Input:
[[114 125 138 124]
 [130 143 126  98]
 [129 112 125 127]]
Output: 125

Input: [105 119 104 157 156]
Output: 119

Input: [127 103 128 125]
Output: 103

Input: [122 140 145 123 154 104]
Output: 140

Input: [138 153 140 135]
Output: 153

Input: [108 111 107 112]
Output: 111

Input:
[[139 106 121 105]
 [132 117 125 101]]
Output: 106

Input:
[[135 136 119 128 128 121 141]
 [150 150 122 113 151 113 137]]
Output: 136

Input:
[[102 125 118 117 149 153]
 [130 138 141 145 140 113]]
Output: 125

Input: [142 153 136 152 138 135]
Output: 153
---
148  145  156  122  153 -> 153, 148

128  146  101  151  105  108 -> 108, 128

144  137  150  134
152  123  115  131
-> 134, 152

108  112  104  147  154 -> 154, 108

147  126  134  118  123  151  134 -> 134, 147

126  101  123  100  106 -> 106, 126

109   99  124  125 -> 125, 109
---
[151 125 107 123 100 155] | 123

[[108 130 127 111 114]
 [123 146 128 122 130]
 [102 149 144 138 113]] | 144

[108 135 149 138 149] | 149

[138 154 130 118 123 131] | 118

[134 113 142 152 123 126 102] | 123

[[123 102 114 122 116 128]
 [116 115 147 138 141 129]] | 138

[104 137 150 134] | 137
---
[[134 136 132 155 130]
 [130 128 123 155 125]] --> 128

[112 145 106 110 142] --> 112

[119 145 113 104  99] --> 113

[118 125 131 128  98 114] --> 118

[137 130 136 153 103] --> 136

[146 131 120 136 145 126 102] --> 126

[142 107 103 152 132] --> 132

[[132 134 151 141]
 [128 125 144 155]] --> 132

[153 132 129 122 120] --> 129
---
[121 145 138 106 115 151 143] yields 145

[115 100 116 149 145] yields 145

[157 120 132 123] yields 132

[[110 127 107 151]
 [127 129 125 133]] yields 133

[148 138 115 120 134 105] yields 138

[128  99  98 100 141] yields 128

[149 145 157 128 146 127  98] yields 149

[135 113 119 105 122 128] yields 128

[[129 112 146 118]
 [119 132 134 128]
 [100 132 117 120]] yields 134
---
[[117 131 144 131 144 109 143]
 [104 126 119 126 118 140 116]] value 131

[133 118 120 153 148] value 153

[121 146 158 140] value 140

[118 130 142 151 125 140] value 151

[123 102 130 133] value 133

[[118 127 114 145 125 132]
 [125 121 116 144 128 139]
 [132 120 126 132 150 123]] value 145

[[142 152 129 134]
 [147 158 132 138]] value 134

[122 157 156 109] value 109

[120 150 143 121 113 105] value 121

[118 157 158 134] value 134
---
[149 139 129 110 105 106]	139

[147 107  99 145 144]	147

[[147 156 143 149 108]
 [151 157 150 154 105]
 [147 156 145 149 108]]	147

[106 111 138 149 108 144 125]	138

[105 100 127 125 104 107 102]	127

[108 110 111 128 103 124]	110

[[125 130 125 125 130 127]
 [134 105 126 126 111 140]
 [129 126 135 135 125 129]]	126

[152 125 136 120 124 135]	125
---
array([120, 133, 116, 104, 117]) gives 120, 117

array([139, 144, 146, 105]) gives 139, 105

array([[129, 135, 127, 124, 128, 125, 133],
       [112,  98, 117, 143, 132, 144, 131]]) gives 129, 131

array([108, 137, 117, 140, 105, 127, 112]) gives 108, 112

array([[118, 121, 107, 123, 123, 124],
       [134, 126, 134, 127, 128, 127],
       [140, 108, 125, 106, 109, 106]]) gives 118, 106

array([[127, 132, 116, 131],
       [129, 120, 147, 106]]) gives 127, 106

array([[129, 122, 127, 116, 157, 111, 116],
       [141, 111, 142, 119, 132, 155, 149]]) gives 129, 149
---
((101, 126, 127, 123, 118), (144, 121, 134, 124, 116), (120, 138, 103, 124, 141)) => 144
((101, 100, 157, 157, 149, 100, 102), (129, 155, 100, 137, 121, 113, 106)) => 101
((157, 141, 106, 99, 139), (148, 138, 103, 108, 137)) => 157
((142, 126, 149, 111, 138, 120), (128, 127, 127, 128, 128, 127), (129, 129, 127, 128, 129, 129)) => 128
((145, 111, 118, 149, 145, 118, 120), (107, 148, 137, 112, 108, 136, 134), (130, 129, 108, 136, 130, 107, 107)) => 107
((156, 155, 154, 155, 104), (154, 154, 157, 148, 100)) => 156
((149, 148, 150, 147, 149, 108), (149, 108, 137, 148, 106, 108)) => 149
((119, 131, 151, 121, 136, 132), (124, 145, 129, 140, 113, 134), (116, 135, 125, 143, 134, 110)) => 124
---
Q:
111  125  141  135  148  128
133  115  117  132  122  121
151  101  131  125  119  125
A: 122

Q:
150  149  117  106
133  133  119  123
150  149  118  106
A: 119

Q:
113  153  137  126
123  136  137  128
135  117  137  129
A: 137

Q:
105  145  103  105  133  152  101
152  108  152  151  154  103  153
152  146  152  151  107  105  155
A: 103

Q:
 99  117  141  117
124  105  121  106
134  109  125  110
A: 121

Q:
132  137  128  119  137
128  135  128  157  124
125  134  130  129  123
A: 157

Q:
139  137  112  148  107  113
132  129  128  129  125  124
142  131  129  137  115  111
A: 125

Q:
135  123  127  131  115  140  118
113  126  114  118  144  106  152
114  123  111  120  137  110  150
A: 106

Q:
106  119  142  145  139  143  144
106  141  136  150  105  143  118
106  141  142  152  119  157  118
A: 143
---
[[132 135 138 133 118 133]
 [133 133 149 139 136 148]
 [125 142 138 130 129 111]] ==> 130

[[122 126 121 153 101 126 127]
 [130 123 128  98 155 149 123]] ==> 155

[[142 131 131 148]
 [158 142 141 117]
 [142 128 131 146]] ==> 128

[[138 148 148 144 140 136]
 [142 151 140 147 146 137]
 [142 138 144 146 146 140]] ==> 146

[125 122 148 106 148 135 126] ==> 148

[114 120 150 122] ==> 120
---
130	137	126	124	133	120
140	136	127	128	118	137
125	152	128	127	142	120
==> 118

118	142	143	113	105
106	109	147	109	147
102	139	109	148	120
==> 109

135	123	148	149	143	132
123	131	133	152	106	122
119	136	151	129	137	122
==> 106

114	122	123	132	147	144
105	116	120	115	157	152
115	123	129	115	151	148
==> 157

135	139	120	130	130
136	134	146	124	125
117	123	113	150	148
==> 124

114	145	143	119
135	109	139	108
113	135	100	152
==> 139

128	128	117	141	104	105	130
146	117	147	110	119	105	109
104	109	139	132	135	139	148
==> 105

120	115	109	140	138
130	127	112	125	119
103	134	135	127	126
==> 125

138	114	117	121	130
109	139	139	133	109
119	125	131	128	104
==> 133

145	121	116	135	129	127
127	123	120	130	140	100
128	128	128	128	128	128
==> 140
---
[[124 133 114 154 139 137]
 [133 118 134 145 116 156]] Answer: 133

[[131  99 141 124 104]
 [113 120 148 106 128]] Answer: 99

[[112 117 124 104 154 151]
 [129 131 135 121 141 139]] Answer: 117

[[128 126 129 127 108 153 127]
 [127 128 127 129 148 119 123]] Answer: 126

[[153 150 142 134 137 142]
 [153 150 142 134 149 142]] Answer: 150

[[146 129 102 138]
 [129 133 114 136]] Answer: 129

[[146 108 137 120 122 142 157]
 [146  99 128 135 138 136 128]] Answer: 108

[[127 116 128 117 128 129]
 [121 158 130 154 132 115]] Answer: 116
---
[[103 121 121 143]
 [141 142 141 131]] ==> 142

[[121 127 128 149 155]
 [111 125 141 136 143]
 [110 132 126 102 141]] ==> 126

[153 157 108 151 148  98 101] ==> 148

[[153 142 122 119 107 124 105]
 [139 130 122 122 129 124 121]] ==> 129

[145 131 149 154 130 133 149] ==> 130

[157 123 108 135] ==> 123

[132 156 145 130 128 142 143] ==> 128

[[121 119 117 138 123 123]
 [ 98 117 153 140 119 118]] ==> 140
---
Input: [143 121 127 102]
Output: 127
Input: [104 136 144 108]
Output: 136
Input: [141 140 101 151]
Output: 141
Input: [122 138 107 133]
Output: 133
Input: [148 113 129 103]
Output: 129
Input: [102 137 118 147]
Output: 137
Input: [103 146 122 141]
Output: 141
Input: [144 149 140 116]
Output: 144
---
[138 116 147  98] Answer: 116

[[113 146 148 156 153 141]
 [132 113 111 157 116 113]] Answer: 146

[[110 105 148 119 121]
 [105 100 154 121 115]] Answer: 105

[146 141 136 151] Answer: 141

[122 113 112 106] Answer: 113

[[114 108 143 147 133 124]
 [140 123 104 141 138 149]] Answer: 108
